In the rows, 128 means zero.
name the system of each run
zub, seq 1 (8 x 18)
[[126  90 140 124 133 122 104  96 104 110 109 134 137  71 148 211 116 117]
 [ 78 110 143 167 137 163 142  92 153 102 143 108 125 190 126 105 178 150]
 [123 124  83 106 174 109 117 144 159 166 111 179 108 120 158  85  84 110]
 [132 166 117 141 112 106 150 146 144 116 192  76 115  66 114 163 141 154]
 [157 131 171 117 114 161 123 124 134 167  60 102 143 138  78  84 156 112]
 [108  83 147 143 164 110 112 106  92 111 101 157 132  86 159 190 102 118]
 [ 80 116 111 157 122 159 129  95 176  92 178  99 123 179 124 112 159 142]
 [138 148  84 113 170 110 149 162 153 184  96 170 104 125 148  81 103 118]]
dezas, seq 2 (8 x 18)
[[140 165  68 109  90 141 156 141 139 114 154 141 118 204 137 122 142 130]
 [162 150 119  91 120  80 128 173  95 141 164 176 130 119 160 110  87 150]
 [135 155 151  78  81 126 119 131  86  93 176  82 123 133 102 126 156 165]
 [132 139 147 117 122 131 144 158  58 114  97 152 130 204 114  84 117 113]
 [114 118 112 138 104 111 114 131  85  60 182 149 140 157 150 169  86 118]
 [153 179  78 127  90 131 176 151 131 120 159 131 118 185 135 136 151 144]
 [172 143 129  78 101  92 108 158 105 147 157 175 143 134 151  92  90 148]
 [123 149 156  81 102 116 131 133  60  91 163  95 112 130 118 146 164 168]]
Beruz, seq 3 (8 x 18)
[[165 137  79 156 113 114 144 133 195 166 152 162 144 105 160 157 107 125]
 [171 143 143  84 107 132 135 112 162 188 114 123 127 106 131 118 190 175]
 [104 105 200  96 160 115 113 117  72 133 105 121 117 106 126  96 154 165]
 [ 63 110 136 149 154 141 107 120 102  63 141  83 112 132  96 121 105  98]
 [122 141  74 191 139 137 153 153 154 119 118 143 128 151 121 133  81  68]
 [187 133 105 142  95 127 131 121 194 178 133 154 160 104 147 158 119 126]
 [150 129 157  85 122 133 142 102 135 174 105 131 120 113 144 135 204 188]
 [ 82  96 183  91 168 123  98 110  87 114 124 119 111 123 127  81 138 158]]
dezas, seq 4 (8 x 18)
[[106 126 109 152 182 126 180 120 124 144  87 152  91 121 166 172 168 147]
 [109 111 118 138 140 126  88 116 207 143 177 115 139 114 125  69 105 129]
 [137 152 106  85 146 126 140 138 111 147  69 102  87  67 114 161 141 109]
 [134 110 199 196 128 129 115 127 144 141 135 106 176 112  97  92 121 130]
 [121  96 106 101 123 165 113  80 126 118  62 136 116 142 135 184 147  97]
 [103 117 139 209 178 108 164 134 161 150 153 153 132 121 159 116 128 152]
 [128 126  73  65 116 149  88  99 191 138 131 104 109 101 121 127 125 110]
 [138 148 166 159 170  99 167 164 105 172  95 117 120  67 115 117 142 140]]
Soko, seq 5 (8 x 18)
[[117  88 166  89 137 100  78 105  95 112 145 139 133  70 152 157 111 152]
 [ 64 138 101 135 164 146 156 121 128  92 139  93  79 164 123 117 169 141]
 [137 132 102 144 148 123 114 162 144 148  99 146 139 122 113  82  55  65]
 [161 151 116 151  89 123 143 125 158 131 157  94 139  69 119 200 144 133]
 [136 106 179 149 128 155 143 102 136 162  83 147 149 182 130  99 182 151]
 [109  86 147  81 154 100  77 109  92 112 127 155 123  83 160 143  92 131]
 [ 70 154  86 140 159 136 161 132 143  95 168  84  80 140 123 126 159 142]
 [154 136 113 144 135 138 120 154 156 165  84 138 143 133  98  75  78  68]]
Vuvi, seq 6 (8 x 18)
[[169 149 138  70  74 143 122 109 144 146 146 104 129 138 115 119 185 172]
 [133 108 188  94 142 115 119 135  50 133  87 159 131 151 135  99 128 141]
 [ 69 124 123 134 138 126 113 128  88  49 175  95 111 143 115 130 105 120]
 [132 171  54 137 133 130 171 170 138 129 126 150 102 178 136 115 108 101]
 [183 129 118 122  76 105 106 131 153 141 175 163 169 112 152 153  90 134]
 [152 144 149  70  95 137 138 111 108 137 129 112 115 133 130 149 200 186]
 [109  99 185 115 149 127 110 129  70 120 107 157 137 176 131  67 125 137]
 [ 75 136  89 110 151 113 116 144  91  65 170 109  90 117 127 137  91 111]]
lasa, seq 7 (8 x 18)
[[139 113 158 139  93 109  91 120 110  91 178 108 163  79 122 173  97 128]
 [110 135 114 119 128 168 163 107 121 122  83 117 101 195 122 131 194 132]
 [139 103 135 146 147  93 107 143 132 147 138 193 159 124 163 101  60 117]
 [100 151  85  86 123 134 127 116 137  91 169  75  84  98 126 170 159 147]
 [161 146 157 155 129 132 156 153 142 185  97 140 148 161 108  57 142 130]
 [141 108 138  99 105 112  81 119  86  96 127 124 144  74 126 186  86 102]
 [ 93 136 131 167 138 154 177 115 127 110 131 114 110 189 130 132 192 158]
 [148 109 102 108 130 117  89 137 150 152 113 183 146 135 145  89  59  88]]
Beruz, seq 8 (8 x 18)
[[144 155  57 135 104 150 160 145 130 119 101 151 116 196 129 148 120  87]
 [174 127 123 117  98  93 121 130 144 154 172 186 157 117 177 140 109 160]
 [143 158 127  51  95 138 131 118 114 129 136  92 101 129 115 132 190 168]
 [110 130 180 119 148 102 127 161  50 111 128 144 124 153 125  74 112 146]
 [114 127 108 127  94 140  99 126 105  61 154  91 135 131  96 163  87  79]
 [151 163  87 178 114 129 187 164 127 127 130 161 136 187 144 146 123 115]
 [184 116 127  80  72 121  91 108 152 150 148 164 163 134 155 138 120 145]
 [126 155 134  75 130 113 161 132  80 125 136 115  91 120 143 152 188 184]]
Soko, seq 9 (8 x 18)
[[106  99 160 137 132 138  88 123 125 113 128 139 153 179 109  51  93 109]
 [133 146  79 105 126 110 138 145  91  99 118 121 101  86 135 206 102 100]
 [124 142 127 191 114 141 160 132 178 139 167 134 150 185 127  90 151 147]
 [176 114 123  56 107 130  93 120 114 162  71 159 138 106 131 137 112 109]
 [105 142 162 151 137  99 155 137 105 107 195 105 120 109 142 142 162 195]
 [109 116 115  93 127 171 100 113 125 114  82 122 120 188  95  80 122  86]
 [140 150 113 159 143  79 150 175  91 116 151 144 129  77 145 167  77 119]
 [139 133 105 141  80 170 127  98 191 124 154 102 145 177 112 124 170 134]]
Vuvi, seq 10 (8 x 18)
[[183 146 143  95  61 152 115 123 113 127 101  86 148 116  82 160 147 109]
 [125 100 173 154 133 138 151 109  68 112  83 159 142 169 146 170 160 137]
 [ 60  91 106 130 157 139 102  91 149  85 164 140 115 166 158 116 122 134]
 [120 164  74 116 170  98 153 167 163 160 152 145  91 110 149  86 111 144]
 [185 152 148 118  80 115 107 153 149 153 156 103 162  90  94 101  99 122]
 [162 140 154 101  94 144 139 124  69 122  73 103 128 122 102 183 164 122]
 [ 92  84 165 172 137 145 130  99  97  89 115 154 147 192 140 137 139 127]
 [ 76 117  59 107 172 123 125 115 157 105 155 150  86 137 170 128 110 128]]
zub, seq 11 (8 x 18)
[[147 163 125 173  88 111 136 168 125  97 185  96 151 116  96 134  87 107]
 [184 142 117 111  79 162 141 125 123 150  61 132 146 156 106 155 148  97]
 [143  92 174 148 125 105 130 108  96 128 135 185 158 134 178 170 134 166]
 [ 94 117 109  66 114 142  98  97 134  97 166 126 107 181 144  98 150 156]
 [117 164 114 124 163  94 152 191  86 130 139 145 103 139 129  73  89 128]
 [170 153 113 119  66 124 105 148 132 108 158  95 152  98  92 150  87  93]
 [164 139 149 151  97 153 167 129  89 133  65 134 142 167 111 168 171 120]
 [136  71 155 124 119 120  87  92 126 125 136 191 167 153 177 140 108 145]]
lasa, seq 12 (8 x 18)
[[110 128  64 120 113 170 127  94 196 119 139 121 114 176 135 129 152 116]
 [163 135 128 118 158  92 140 150 152 198 111 174 129  80 161 114 118 150]
 [121 123 168  88  99 127  88 106 125 105 179  69 133  89 102 124 150 159]
 [113 131 160 137 156 149 152 139  81 135  52 120 116 168  97  96 149 107]
 [113  98 128 186 131 115 102 130 124  88 155 145 162 117 137 155  58  91]
 [116 145  60 126 127 157 161 109 180 128 124 112  93 145 140 168 172 131]
 [175 123 155 126 126 108 120 137 166 198 127 171 159 109 148  84 119 154]
 [111 121 156  64 123 123  92 107  90 100 142  84 107  77 113 153 147 149]]

runs to name
seq 13 (2 x 18)
[[122 123 109 110 185 110 138 132 132 167  80 145  93  56 153 160 129 127]
 [106 121 169 166 141 134 116 113 182 142 166  81 141 105 101  80 151 156]]

Beruz
seq 14 (2 x 18)
[[ 96 126 139 134 192 123 144 155  87 140  70 138 102 138 118  82 110 103]
 [114 122 102 160 120 119  95 129 161  95 179  94 140  75 115 155  78  94]]

Soko
seq 15 (2 x 18)
[[120 117 152  85 122 119 132 123  38  94 115 154 115 162 149 153 145 153]
 [ 80 124 115 132 136 126 125 132 106  75 182 138 115 196 142  90 116 141]]

Vuvi
seq 16 (2 x 18)
[[106  96 101 122 111 173  94  65 178 100 129 105 129 145 126 163 147 113]
 [107 134 123 166 187 117 179 146 138 165 110 167 107 153 163  92 149 152]]

zub
seq 17 (2 x 18)
[[169 153 169 187  99 134 169 154 121 153 114 129 165 166 101 103 149 132]
 [128  86 119  75 108 148  73  83 115 100  99 140 133 124 140 175 109  99]]

Vuvi
seq 18 (2 x 18)
[[142 155 137 120 130 151 133 137 168 174  97  78 122 109  77  70 156 124]
 [135  98 194 165 159 114 123 128  88 144  73 139 152  79 122 146 114 117]]

Beruz
seq 19 (2 x 18)
[[147 111 205 174 137 100 124 148 105 147 130 142 173 101 123 102 102 136]
 [ 93 111 107  98 114 164  99  90 110  69 118  88 108 141 107 176 135 101]]

lasa
seq 20 (2 x 18)
[[ 82  99 124 128 171 142  94  91 196 138 137  98 114  84 125 103 133 131]
 [105 135 117 157 194 131 152 144 157 165  81 107  99  83 109 103 126 103]]

Beruz
seq 21 (2 x 18)
[[ 78 125 132 173 163 106 151 151  70  74 160 140 116 153 145 140 102 129]
 [139 159  59 125  81 143 128 138 161  98 168 113 128 171 114 131 106  97]]

dezas
seq 22 (2 x 18)
[[ 97  94 174 141 136 149  93 116 107 106 108 126 148 177 101  66 106 103]
 [ 88 124  78 160 174 123 143 139 114  96 107 131  99 106 138 175  90  83]]

lasa
seq 23 (2 x 18)
[[ 99  99 138  72 157 138 113  81 117 129  99 120  93  95 151 161 178 160]
 [ 67 109 166 166 184 121 119 129 126 112 156 111 119 130 123  65 119 143]]

zub
seq 24 (2 x 18)
[[ 84 112 188 145 154 110 115 127  81  85 162  89 125  92 112 130 126 148]
 [ 95 119  99 133 138 169 107 122 144 104  93 105 120 169  88  94 102  63]]

zub
seq 25 (2 x 18)
[[176 144  94 169  83 131 151 139 173 146 153 164 165 164 146 144 113 118]
 [171 135 109  54  97 115 121 116 123 149 131 157 119 114 164 171 156 167]]

lasa
seq 26 (2 x 18)
[[121 117 146 209 112 136 159 129 120 102 153 150 161 196 140 140 136 132]
 [146 110  71  70 102 146  97  99 151 130 104 173 126 160 160 151 113 104]]

Beruz
seq 27 (2 x 18)
[[ 80 129 147 158 136 157 131 128 102  80 126  80 122 179  83  95 139 109]
 [132 126  76 156 132 131 133 146 118 108  97 164 131 153 133 158  68  62]]

dezas
seq 28 (2 x 18)
[[139 113 162  80 109 125 103  93 100 120 122 101 126  74 129 190 164 154]
 [ 67 112 158 164 176 135 150 123 100 105 124 130 113 177 134  87 155 149]]

Soko
seq 29 (2 x 18)
[[150 127 206 155 142 116 138 150 103 168  97 125 155 111 102  73 132 142]
 [104  93 113  90 126 140  78  91 113  86 107 112 121  97 127 185 106  94]]

zub
seq 30 (2 x 18)
[[151 155 140  81  78 116 113 156  59  87 150 103 132 136  98 131 108 124]
 [135 149 123 131  93 134 158 147  62  83 126 144 129 206 128 151 135 122]]

Vuvi
seq 31 (2 x 18)
[[144  99 143 113  79 151  74  89 177 132 161 126 171 161 121  93 124 131]
 [122 146  99  93 163 113 166 142  83 133  80 144  79 107 152 176 147 132]]

Beruz
seq 32 (2 x 18)
[[133 132 149 135  78 137 142 112 114  96 179 132 147 193 139 141 170 173]
 [123 138  89  78 140 117 135 143 103 125 127 185 104 194 167  90 119 139]]

dezas
seq 33 (2 x 18)
[[186 121 176 117  85 120 122 135  73 142  95 168 171 147 133 145 125 137]
 [108 109 139 105  98 135 118  91  86  71 161 126 124 162 149 181 165 161]]

Beruz
seq 34 (2 x 18)
[[164 163 163 135 131  94 156 182 104 169 134 148 139 134 126  67 125 159]
 [148 112 170  93  77 139  81 107  89  98 117  90 153 104  89 159 123 111]]

Beruz
seq 35 (2 x 18)
[[124 124 144  68 160  99 136 136  62 139 102 171 100 123 166 132 139 163]
 [ 79 129 150 143 128 126 113 127 120  77 199  81 124 150 102  85 126 146]]

dezas
seq 36 (2 x 18)
[[161 166 166 131  89 103 164 163  74 122 165 120 139 140 122 129 156 175]
 [130 112 149  89  82 148  93 112  86  87 130 135 146 201 111 104 121 119]]

Soko
